128 stands for zero in the data rows.
Each pair is two rows. How far apart are they, by a hidden measure? 0 means very close, and 40 very far. Two or three weighted sums of its numbers give each row a place; it is the straight-line distance between the places.
[130 127 114  93 150 129  41 125 134 100 118 142 147 137 134 115 131 132
 104 157 142]
[143 127 135 120 145 152 185  93 146 114 124 124 131 127 131 127 126 130
 119 139 122] ~ 25
[155 170 131 143 148 128 130  96  99  99 109 137 144 117 124 118 136 139
  96 145 126]
[169 142 117 129 163 155  98 128 107 103 128 183 176 151 156 112 147 146
 110 182 140] ~ 18
[121 115  76 182 103 110 127  95 112 138 133 138 134 135 140 143 134 134
 127 140 133]
[150 138 123 116 166 128 132 129 154  94 109 146 137 113 125 111 140 133
  94 148 138] ~ 28
[133 122 108 110 135 119 153 132 122  90 101 136 137 126 112 113 129 133
  97 128 120]
[146 112 123 144 136 108 156 175 142 143 147 158 161 159 136 142 133 152
 134 157 150] ~ 7
[128 127  79 170 113 140 155 174 121 149 148 131 130 143 134 150 136 140
 149 123 141]
[ 90 173 120  94  98 108 122  78 130 109 108 118 114 101 113 114 110 116
 111 117 105] ~ 14
[181 202 173 179  25 212 135 136 179 163 146 102 108 134 128 145 130 120
 165  99 127]
[ 69 166 131  76 121 141 154 131 137 150 141 144 139 136 150 154 153 146
 155 144 145] ~ 33
[126 181 127 130 141 134 113 133  87 104 122 149 138 130 120 117 134 145
 105 154 134]
[ 97 122 111  82 134  95 124 131 150 115 121 113 110 116 110  99 111 114
 114 117 111] ~ 6
[126  93 112 149 123  74 105 101 157 117 129 138 144 123 127 121 134 134
 107 145 116]
[130 116  90 153 125 120 138 138  95 114 128 140 150 131 138 129 132 143
 115 151 130] ~ 22
[148 156 145 128 149 110 161 148 173 129 135 153 145 143 150 124 134 139
 132 157 135]
[126 175 159 164  91 179 162  63 147 112 125 116 122 108 118 116 119 120
 107 125 114] ~ 8
[143 113 139 153 121  80 115 154  63 142 137 139 141 134 134 140 144 139
 145 130 133]
[136 113  98 154 108 107 116  76  87 109 114 147 144 123 120 127 129 140
 111 131 131] ~ 13
[155 125 125 121 157 148 150 154 165 112 116 152 147 129 136 108 144 137
 100 149 138]
[131 189 162 168 153 146 133 117 105 123 128 154 141 136 144 133 139 146
 125 145 141] ~ 12
[126  69 178 145 133 126 152  95 115  98 105 114 114 103 110  96 111 122
 102 117 112]
[169 129 140 120 152 171 152 146 185 112 133 174 165 155 159 128 146 149
 116 170 162] ~ 23
[ 42 160 161 111 135 157  80 160 162 150 139 115 111 138 135 140 123 125
 144 119 120]
[122 143 132  91 147 127 146  81 121 120 129 159 156 139 141 135 149 158
 113 159 148] ~ 30
[101 130 136  99 148 108 131 107 108  99 118 119 125 114 111 106 119 117
 109 120 129]
[141 103 117 107 147 123  38  99 110  99 110 113 117 114 106 108 109 112
  96 120 113] ~ 9
[ 88 136 101  76 123 145 125 107 102 116  99 117 116 116 122 112 108 113
 105 116 113]
[162 156 158 153 150  64 132 125 169 134 133 114 124 123 122 129 133 126
 136 119 124] ~ 32
[148 137 100 138 134 178 104  57  58 148 132 124 127 127 123 138 140 132
 145 126 140]
[125  89 111 166  59  67 113 109  84 151 135  98 109 132 121 137 113 116
 157  99 117] ~ 14
[172 194 147 162  93 146 164 119 163 105 104 120 133 110 117 106 110 111
  91 134 126]
[ 96 142 121  73 136 136 151 126 145 120 122 141 134 128 126 138 131 135
 108 150 136] ~ 24
[138 128  94 144 127 155 122 142  48 133 124 127 126 125 124 132 124 121
 139 115 128]
[140 117 111 104 141 132 139 100 107  86  99 109 116 107 112  85 111 106
  81 111 105] ~ 11
[110 130 121  86 139 132 155 122 122 108 110 131 133 119 121 115 122 118
 102 143 124]
[138 129  88 143 131 153 128 124  57 126 125 123 131 129 127 123 123 123
 131 124 126] ~ 13
[156 117 134 116 144 120 155 158  94 120 123 152 151 130 129 122 132 137
 110 139 129]
[157 116 139 116 122 130 152 168  52 131 123 109 117 127 125 126 110 122
 141 110 115] ~ 18
[138 137 128 114 149 146 162  87 126 122 126 168 156 135 157 123 141 152
 118 168 152]
[ 69  93 239 164 110 223 107 160 110 198 168  96 105 145 136 165 134 123
 198  95 132] ~ 31
[ 48 161 128  54  90 141 138 114 121 168 150 111 118 140 129 153 134 122
 165 111 131]
[142 121 123 113 155 144 148 110 147  88  90 137 135 124 111 108 126 129
  86 140 122] ~ 16
[143 106 137 140 157 106 154  96 122 115 130 143 150 128 128 130 136 141
 122 139 134]
[169 126 132 121 156 133 160 158 143 123 130 154 160 129 131 119 145 144
 113 155 144] ~ 15
[151 126 136 128 151 137 158 167 131 111 139 152 151 136 153 117 137 153
 116 157 140]
[151 123 144 133 140 131 137 189  78 133 147 149 150 141 145 143 142 139
 138 151 147] ~ 13
[155 140 125 117 163 167 136 137 190 112 129 169 157 142 141 128 139 150
 120 160 146]
[132 130 111 101 162 145 127 141 163  99 106 143 139 125 126 116 121 134
 102 149 127] ~ 3
[186 181 155 161 154 108 136  80 132 138 135 162 148 154 147 148 149 147
 143 155 148]
[195 190 131 143 115 147 173 136 143 121 137 170 149 133 159 133 144 148
 137 157 142] ~ 10
[140 116 110 106 137 128 133 135 107  75  90 107 102  99  84  92 102 102
  86 115 106]
[120  41 176 182  32 109 119 100 156 140 149 128 122 139 141 139 136 132
 146 135 127] ~ 24
[121 142  51 172 139 202 116 135 173 185 161 103 113 141 139 160 132 123
 185 101 131]
[142 118 111 100 141 114 139 107 121  94  98 126 125 103 115  93 105 107
  82 121 107] ~ 9
[147 113 127 105 133 112 134 154  80 103 116 120 110  99 112 101 114 106
  99 128 115]
[ 51 157 112  50  94 128  98 109 130 152 143 109 114 130 128 143 135 124
 151 114 122] ~ 10
[ 73 149 118  63 121 125 139 115 135 126 128 121 123 130 132 130 129 133
 132 127 125]
[108 165 147 116 166 120 143 136 129 132 134 149 140 132 134 138 150 143
 131 132 137] ~ 14
[141 121 126 114 140 140  96 102 234 115 109 117 129 110 112 118 111 105
 105 127 117]
[ 77 145 122  68 114 117 146 139 105 140 135 120 124 130 126 132 127 127
 139 117 131] ~ 31
[139  78  98 108  84 147 146 127  99  85 110 126 125 104 114 101 122 125
  85 138 116]
[138  79 155 132 120  61 114  60 125 135 127 134 123 131 130 128 125 129
 132 127 128] ~ 22
[ 67 156 122  61 118 119 143 116 122 147 143 111 116 130 124 136 127 121
 147 116 128]
[138  97 184 164 143 216 143 122 133 140 149 173 183 167 160 154 163 168
 141 180 169] ~ 30
[181 134 138 129  40 232  94  20 150 151 141 102 102 132 126 138 124 108
 161  95 118]
[159 123 133 141 145 129 158 169 132 112 132 161 159 141 150 142 150 152
 129 169 150] ~ 23
[147 122 113 114 156 143 137  99 117  89 105 138 139 119 120  95 118 123
  90 138 128]
[118  98  98 153 123 127  79  23 109 158 145 103 107 130 126 144 118 112
 169  96 125] ~ 8
[143 148 165 146 172  90 138 101  93 147 131  97 105 125 124 134 125 120
 146  97 116]
[135 140 150 157 180  75 126 125 127 168 150 101 109 137 131 147 123 124
 165 109 138] ~ 7
[137 103 134 122 155 118 141 105  95 100 107 110 114 102 112 103 115 106
 102 117 120]
[121  67 144 148 102  81 101 125 200 117 111 125 119 114 114 115 121 126
 115 123 116] ~ 21
[131  75 156 168  43  68 107  99 209 178 161 112 120 143 140 160 151 134
 178 120 141]
[163 116 110  72 167  76  65 116 148 158 140 123 128 141 142 146 132 131
 153 124 132] ~ 6
[148 143 104 136 156 180 145 177 127 129 142 136 147 133 132 140 135 134
 142 138 140]
[ 96  87 140 127 119 172 139 137 127  80 100 144 130 108 119  93 121 106
  83 129 116] ~ 8
[152 128 109 118 172 158 107  96 146  97 114 157 154 139 129 109 142 142
 103 160 134]
[141 126 114 105 154 120 142 137 124  97 109 139 151 126 126 113 122 140
 103 139 126] ~ 14
[162 124 127 121 142 136 163 171 135 117 133 157 153 136 143 113 140 142
 119 155 131]
[161  75 210 111 101  53 133  69 158 151 146 127 128 135 135 139 136 127
 152 118 128] ~ 16
[166 143 200 181  66 251 150 149 165 168 152 129 128 146 145 151 146 143
 169 127 142]
[144 120 110 113 137 120 147 158 132  93  99 126 114 103 116 105 101 118
  91 119 114] ~ 11
[120 118 191 155 187 109 122 124  95 159 143 107 107 134 128 148 124 122
 160 107 127]
[121 133  56 169 102 174  99  73  76 164 139  87  90 125 116 137 118 104
 161  87 119] ~ 8
[ 60 139 100 100  78  91 119 139 181 163 155 109 119 130 125 146 131 121
 166 111 136]
[130 103 106 155  83  88 149 170 150 122 129 111 118 119 121 129 122 116
 127 122 120] ~ 20
[107 143  68 112 156 177  87 124 194 157 128  99 101 127 116 135 116 112
 146  97 111]
[142 116 107 100 141 126 147 132 137  86  95 119 111  92  99 100 107 107
  86 100 102] ~ 9
[140 134 113 100 146 143 144 133 131  85  93 136 124 100 114 112 121 127
  80 134 123]
[163 136 122 123 169 152 127 157 178 123 142 173 165 148 147 138 149 160
 122 157 149] ~ 7
[148 117 115 115 144 121 138 142 120  82  89 145 129 119 115 108 111 127
  90 132 124]
[152 109 133 139 137 105 124 185 107 110 131 145 144 135 149 132 134 156
 116 153 130] ~ 22
[155  84 174 108  85  53 129  92 166 118 110 104  98 109 107 109 101 105
 109 110 105]
[126 140 121  96 142 146 161 174 137 132 130 137 134 137 119 125 136 136
 127 152 134] ~ 24
[148 162  76 146 156 228 118 152 136 181 159 114 119 156 142 154 141 131
 180 119 133]
[ 70 158 206 156 148 128 146 129 111 165 144 114 121 137 135 143 131 125
 164 119 131] ~ 9
[151 128 118 103 157 133 129 120 108  82  94 141 145 113 117 104 116 125
  96 131 120]
[ 93 125 120  93 140 114 147 125 127 113 123 147 125 131 126 130 129 131
 124 143 143] ~ 10
[ 77 181 214 167  90 148 137 153 197 161 135 102 105 122 121 142 119 109
 154 103 122]
[139 107 125 116 130 105 132 156 117  95  95 135 125 111 124 102 110 121
  75 129 111] ~ 32
[151 121 130 123 167 129 151 131 127 108 130 151 156 138 136 129 136 145
 113 157 139]
[ 95 107  54 176 149 148  92  87 144 191 156  83  97 134 128 159 125 113
 190  87 128] ~ 10
[ 66 183 190 141 146 111 125 101  99 176 151  94 103 129 132 150 126 113
 168  95 124]
[118  36 205 162 103  74 121 111 113 166 146 126 124 137 133 149 134 127
 163 116 139] ~ 21
[144 113 116 119 124 125 149 174 136  91 108 147 137 112 119 118 125 133
  96 136 122]
[141 115 112 137 133 121 148 156 112  95 125 150 136 114 114 110 123 133
 106 143 120] ~ 25
[168 149 105 107  86 145  24 185 132 114 119 115 119 122 103 109 113 125
 111 127 121]
[162 129 111 108 162 111 122 144 136  85 119 136 139 118 131 111 125 128
 103 133 129] ~ 28
[148 125 127 122 144 118 156 139 136  95 112 148 139 131 118 111 125 139
  94 156 124]
[193 152 124 116 136 137  58 173  75 154 160 175 172 170 165 147 167 162
 159 171 159] ~ 4
[121 107 115 147 190 108 121 130 130 165 149 109 120 128 132 146 126 123
 159 105 126]
[ 55 156 125  59 113 137 140 118 144 152 145 122 128 136 144 148 135 138
 160 127 136] ~ 9
[ 96  53 211 172 163 164  99 161 137 172 146 111 112 136 125 150 131 119
 175 100 128]
[ 89 113 126 134 157  72 117 144 111 176 153  98 106 136 132 156 128 123
 180 100 130] ~ 9
[118 101  80 143  90 104 123 149 132 104  99 114  95 103  97 105 108 112
 102 110 112]
[110  79 146 155 185 120 101 111 146 139 134 115 102 126 122 127 121 123
 134 115 120] ~ 17
[144 148 112 137 155 140 133 169 163 145 156 174 176 163 164 163 168 170
 149 179 162]
[194 192 178 175  24 222 141 145 179 191 166 111 115 154 146 170 143 131
 189 110 139] ~ 38
[131 125 110  91 130 139 116  68  98  91  98 107 108 100 107  93 110 100
  89 113  97]
[ 80 143  81  98 124 136  89  66 154 132 139 111 120 123 124 124 132 122
 129 127 130] ~ 22
[105  57 173 155  81 124 135 142 151  91 100 148 146 121 128 108 128 138
  98 128 133]
[ 72 151 118  66 115 119 140 127 140 139 138 135 134 130 142 127 128 141
 133 130 139] ~ 21
[137  98 133 124 153  82 147 154 132 136 129 118 117 123 123 132 121 114
 124 105 130]
[131 110 148 125 176 113 146 141 135 119 123 143 133 128 131 130 125 121
 137 130 131] ~ 15
[ 88  93 136 139  78 142 101 130 242 134 134 116 119 134 142 137 127 123
 137 127 124]
[135  94 154 162 171 110 147 148 117 155 157 143 143 147 149 159 147 157
 165 146 145] ~ 27
[122  82 119 156  48  62 128 121 149 139 125  97  99 122 114 129 114 110
 142 103 108]
[145 119 104 107 118 144 148 109 124  69  97 135 126 104 108  77 112 114
  74 122 109] ~ 21
[108  38 249 186 103 210  80 118 147 186 160  97 107 136 136 161 131 121
 182 100 129]
[ 68 170 132  70 119 105 123  75 121 164 143 118 121 142 134 150 131 132
 161 113 128] ~ 9
[153 176 208 197 158 123 115 115  75 176 154  97 103 135 126 155 128 117
 173 100 125]
[133 125 107 188  94 109 142 191 135 168 171 141 144 160 146 164 149 143
 166 140 149] ~ 6
[140 123 122 104 141 128 148 122 112  90 108 138 150 115 124 102 128 147
  87 155 131]
[ 58 204 215 161  80 157  76 134  91 186 156  86  93 135 128 160 126 109
 183  86 123] ~ 27
[142 109 117 152  99 118 128 178  44 163 147 113 111 131 135 147 132 125
 161 108 130]
[143 121 119 164 107 106 136 198 131 145 154 165 157 157 148 152 150 157
 149 148 156] ~ 13
[120  94  98 170  63  77 122 132  96 149 130  99  99 119 117 125 114 109
 141 105 121]
[108 127  44 181  95 153 113 112 155 148 125  97 106 118 115 129 116 112
 136 105 113] ~ 14
[154 127 127 116 160 138 152 138 127 100 125 151 151 138 142 118 133 142
 105 166 142]
[158 135 130 122 155 133 152 161 134 116 112 153 147 137 129 113 139 154
 106 151 131] ~ 15
[114 132 113  96 137 131 156 138 125  99 119 140 137 125 119 114 115 134
 112 133 123]
[122 131 111 101 153 141 128 139 143  92 103 147 146 121 112 111 114 122
  94 148 117] ~ 16
[109 139 118  88 141 133 158 146 135 119 122 141 141 135 155 128 125 140
 126 144 134]
[138 103 124 115 115  94 147 142 134  83  98 111 130 115 120  92 111 121
  87 122 111] ~ 15
[138 118 130 130 140 124 142 166  94 102 121 152 147 132 128 112 136 124
 107 126 130]
[177 135 145 125  67 205  88   0 121 191 156  95 100 140 132 160 131 116
 189  95 129] ~ 36
[107 168 160 142 144 158 154 117 100 110 132 135 144 135 133 128 131 140
 115 140 136]
[146 145 120 114 120 111  10 144 137 112 119 100  99 102 108 104 103 108
 115 105 112] ~ 34
[ 82  65 201 150  29 102 117 102 174 154 142 113 121 129 133 139 127 124
 150 118 128]
[141 115 114 106 140 129 139 110 111  80 107 122 130 104 107  88 108 111
  78 131 101] ~ 28
[157 125 123 115 150 144 150 136 124  94  95 157 165 120 114 105 137 126
  93 141 137]
[145 147 146 126 172 111 144  91 109 124 133 139 143 127 134 133 128 134
 130 133 133] ~ 24
[144 130 122 119 163 140 143 121 161  82 112 128 124 124 127 114 118 137
  90 137 109]
[140 114 125 133 131 111 140 171 101 105 113 136 129 126 121 123 128 129
  95 133 125] ~ 19
[143 140 100 135 133 129 155 118 129  99 106 150 137 120 130 122 125 143
  86 141 131]
[110 140 119  83 129 102 134  91 128 102 107 126 117 117 114  99 121 116
 109 126 120] ~ 26
[153 125 132 124 148 141 158 176 108 118 123 143 150 137 127 130 136 136
 124 139 135]
[130 114 100 150 117  96 146 138 129 103 115 138 140 123 128 119 120 130
 110 133 127] ~ 4
[136 247 179 164  18 171  87 138 128 202 168  93 102 146 138 170 133 120
 203  91 134]
[185 204 147 170 126  87 128 116 172 129 128 114 117 118 117 120 123 113
 137 109 117] ~ 21
[125 156 140  97 147 142 175 139 119 153 165 162 165 165 152 162 158 158
 156 163 166]
[129 120  89 180  94 125 137 192 105 158 156 120 125 135 142 147 139 133
 160 125 130] ~ 13
[133  87 143 146 142  90 142 140 147 113 134 161 146 136 140 131 136 147
 117 147 141]
[ 83 120 112  91 110 102 142 142 132 115 122 117 121 125 105 123 115 120
 111 115 124] ~ 19
[ 52 163 145  91 130 142 137 122 122 138 143 137 133 141 136 143 133 141
 144 129 138]
[142 122 132 121 148 142 171  90 154 109 109 131 124 122 106 109 125 111
  96 123 114] ~ 14
[ 96  37 178 181 120 120  75  54 117 186 166  97 113 141 138 161 135 126
 187 104 135]
[185 172 152 153 146 144 168 152 165 134 155 162 156 145 154 155 151 163
 147 154 152] ~ 10
[149 129 127 116 155 151 171 130 114 110 122 134 130 119 118 116 129 126
 114 135 117]
[152 142 167 173 107 117  81  16 206 173 151 106 113 140 132 164 133 121
 175 107 130] ~ 30
[149 246 186 184  95 100 125 106 143 189 159  91  99 140 128 159 129 120
 186  90 128]
[134 103 108 132  93  83 138 147 123  96 102 107 105 105 102 103 105  97
  99 107 103] ~ 14
[100  79 127 185 169 105 105 117 135 188 169 123 136 154 147 167 147 139
 182 125 153]
[131 190 185 155 159  61 113  99 136 191 159  90  99 136 127 157 128 115
 189  88 124] ~ 11
[134 155 157 119 169  71 117  82 128 152 135 113 107 126 130 137 123 122
 147 116 130]
[ 47 162 137  62 104 123 140 109 124 174 145 112 107 138 127 150 126 123
 169 117 126] ~ 5
[  9 135 182  97  94 154 115 125 151 177 161 110 107 143 138 159 134 125
 175 108 129]
[134  91 147 118 160 143 155 134 115 105 109 129 128 124 116 107 116 123
 103 127 111] ~ 20
[133 119 149 134 173 107 136 122 108 116 113 111 113 110 107 111 118 117
 114 109 115]
[ 78 117 122  72 126 122 121 115 113 109 104  93  87  97  95 112  96  98
 116  94  95] ~ 2
[154 131 122 162 121 132 141 206 107 168 159 159 155 162 155 171 165 156
 170 160 160]
[158 125 120 108 152 146 153 154 135  96 110 134 134 110 114 105 118 128
  97 140 125] ~ 14
[117 105  77 186  49 130 150 172 144 187 157 100 113 143 134 163 134 123
 188  96 130]
[142 104 108 121 120 111 150 134 131  81  91 119 123 104 105 103 107 105
  84 119 106] ~ 8
[132  90 116 129 128  94 147 128 119 103 105 121 112 118 110 123 121 122
  96 129 118]
[ 52 140 107 105  76  92 128 120 177 172 154 116 126 148 138 160 142 129
 170 117 137] ~ 18
[ 67 169 127  67  79 124  26 143 138 171 153 106 111 138 132 151 128 123
 172 103 135]
[126 117 127 104 158 126 144 106 106 106 105 119 118 110 104 104 113 112
  99 110 109] ~ 25
[160 121 115 115 164 149 123 138 143  88 107 162 156 119 130 108 126 125
  88 149 132]
[153 122 152 118 184  76 124 113 136 157 147 134 131 146 143 140 148 144
 155 135 148] ~ 15
[161 163 130 145 121 139 172 135 150 102  98 127 122 105 111  96 121 113
  91 127 127]
[125 122  70 154 133 141 136 165 161 129 128 118 122 122 127 130 125 117
 130 120 126] ~ 11
[143 107 129 123 120 120 130 175  56 127 120 108 110 122 112 125 114 111
 125 112 112]
[126  96 130 116 130 125 142  83  88  96 106 115 114 104 108 101 102 113
 101 113 108] ~ 15
[123  83 122 150 123 128 141 131 163  88 108 142 142 105 117 103 117 127
  89 145 120]
[145 116 120 126 137 119 145 152 124  89 104 151 141 120 118 109 119 125
  91 141 135] ~ 19
[153 116 132 135 107 118 129 183  37 162 148 119 114 142 130 155 132 127
 168 111 139]
[118 113 111  84 120 123  47 109  71 117 107  98 104 112 103 118 110 114
 117  95 107] ~ 22
[122 122 122  90 134 117 144 111 113  91 104 118 114 110 102  96 109 107
  88 125 112]
[129  75 137 151  72  57 140 103 122 137 130 118 122 127 116 136 125 116
 136 112 130] ~ 21
[114 108  91 173  66  79 135 125 116 140 129 100 114 123 115 128 122 113
 149  96 113]
[118 145 139 102 155 164 160 128 115 123 136 156 147 137 153 133 150 153
 123 157 156] ~ 21
[160 134 139 127 166 151 142 119 166 112 132 175 174 155 149 140 151 166
 109 183 147]
[115 144  84 177 175 130 110 108 136 172 141 103 107 133 124 152 125 125
 163 101 125] ~ 15
[149 115 118 109 157 129 119  91 100 102 101 140 141 116 125 107 109 137
  86 136 131]
[ 30 165 165  85 118 124 118 110 106 172 155  95 105 138 130 152 132 117
 181  99 126] ~ 36
[ 99 133  53 139 124 155  96 148 183 143 124 102 107 122 117 124 116 110
 138 102 116]
[105 112  61 174  64 103 110 116 125 136 131 102 107 122 113 128 118 109
 148  98 112] ~ 17
[116 133 109  90 148 135 134 126 134  86 112 141 137 119 130 107 130 121
 102 143 130]
[116 125 118  92 127 136  24 173 133 115 128 127 119 137 130 123 121 134
 126 124 128] ~ 13
[141 121 118 113 152 140 148 136 105  88 121 129 136 123 116 108 124 121
  96 139 127]
[140 121 160 134 182 116 149 113 113 135 136 137 142 138 154 143 135 147
 141 136 137] ~ 26
[ 73 106 129 111  65  57 129 112 135 161 147 108 115 136 136 151 129 123
 164 107 126]
[152 120 114 115 150 123 142 136 135  86 106 128 133 107 116  97 115 119
  85 142 127] ~ 11
[115 121 138 126 117 212  97 139  79  92 112 142 145 115 118 106 127 114
  93 141 124]
[136 106 111 163  90  88 146 163  97 140 136 142 132 135 138 131 129 135
 140 137 135] ~ 24
[ 94 187 111  99  86 168 115  92 102 116 125 160 158 134 145 123 139 141
 118 157 145]
[ 80 135  86 103 123 104 126 143 131 134 128 128 131 135 143 139 135 134
 138 128 128] ~ 7
[153 124 131 133 139 121 148 171 129 103 125 157 149 126 135 119 139 144
 102 161 143]
[152 124 122 122 149 133 151 151  89 111 127 140 131 129 134 116 133 118
 102 134 129] ~ 13
[186 231 177 193 122 115 107 112 158 166 155 142 138 149 142 151 147 144
 166 135 148]
[ 83 143 123  65 110 127 166 103 130 146 117 113 118 131 128 124 121 122
 133 116 120] ~ 22
[144 107 113 108 147 133 101  91 118  75  85 116 103  91 106  80 102 107
  79 127 101]
[118 139 125 103 144 145 172 102 142 123 124 154 144 132 145 132 137 138
 117 149 132] ~ 19
[111  43 182 190  48 101  87  88 194 188 162 112 115 146 138 164 137 125
 189 108 134]
[148 115 127 123 133 106 141 152  97  97 109 138 127 121 120 112 124 125
  94 146 124] ~ 16
[160 123 127 122 150 117 156 145 140  97 118 151 152 131 144 124 128 147
 116 160 139]
[156 112 129 143 140 109 154 150 148 117 123 171 178 147 145 123 150 154
 127 162 144] ~ 12
[155 141 134 133 146 138 160 153 146  95 109 132 135 122 117  96 109 116
 100 137 119]
[145 129 138 101 113 129   0 165 123 182 156 104 117 139 134 162 132 125
 182 112 133] ~ 24
[150 138 130 117 149 154 133  59 187 111 113 142 143 122 133 122 131 139
 102 143 138]
[ 25 127 175  96  93 199 127 131 131 159 147 112 114 123 129 141 123 118
 161 111 126] ~ 26
[ 70 172 137  68 128 107 145 119 130 170 164 135 129 152 147 159 143 136
 178 132 145]
[ 71 139 129  76 127 125 145 143 139 137 142 138 133 145 138 131 131 134
 128 138 139] ~ 7
[148  59 201 132  34  55 105  66 143 181 150  85  98 134 122 151 121 111
 179  86 123]
[146 107 137 131 157 113 152 138 119 108 116 146 146 124 131 109 130 136
 115 137 129] ~ 26
[147 110 122 107 137 170 142 135 189  84  94 155 138 131 126 103 138 129
  86 131 141]
[129  97 109 150 163 127 129 102 119 117 134 156 136 132 138 131 136 129
 112 145 126] ~ 32
[113 118  66 173 100 123 118  94 103 134 118 115 122 114 117 125 116 118
 125 121 123]
[122 102  86 157  89  99 114  81  94 119 114 111 106 114 114 115 107 110
 115 107 108] ~ 13
[131 131 135 125 154 195 161 143 118 136 142 168 148 143 147 138 149 155
 119 148 145]
[122 139 117 100 138 132 152 160 118 116 118 149 155 135 136 131 134 136
 118 157 147] ~ 15
[153 131 149 136 142  74 116  91 199 124 118 124 131 131 112 116 118 135
 124 129 130]
[139 103 121 117 162 106 144 156 124 121 127 121 119 120 121 115 123 121
 124 123 111] ~ 24
[147 118 124 169 154 107 155 152 128 171 175 159 158 160 164 171 164 161
 164 158 169]
[124 124  80 172  85 148 131 174  60 177 152  96 100 136 127 156 123 116
 176  93 126] ~ 12
[144 118 114 110 149 140 115  93  99  75  97 135 134 119 123  98 119 126
  87 141 121]
[ 40 135 131  74  83 121 137 129 135 151 141 117 117 133 132 137 132 115
 151 113 127] ~ 24
[140 113 131 117 144 132 128 147  81  93 106 125 121 102 100  97 112 115
  90 113 104]
[ 54 112 130  93 100 147 139 118 135 113 122 135 132 120 124 120 133 124
 107 139 131] ~ 3
[ 36 145 135  63  95 145 127 110 130 146 133  93 100 125 120 131 117 105
 151  95 110]
[151 140 129 107 161 140 156 136 133 112 132 155 155 152 150 124 142 149
 119 177 153] ~ 25
[117 108  81 180 152 119 126 153 144 168 158 130 136 152 145 151 140 146
 177 136 146]
[128 104 106 116 122 103 136 109 120  91  93 116 123 106  96  99 111 115
  81 122 104] ~ 12
[177 138 141 143 156 140 169 120 142 157 170 185 187 166 171 168 177 182
 158 181 179]
[149 128 145 130 130 101 149 183 153 125 135 158 154 136 154 139 149 146
 118 160 151] ~ 21
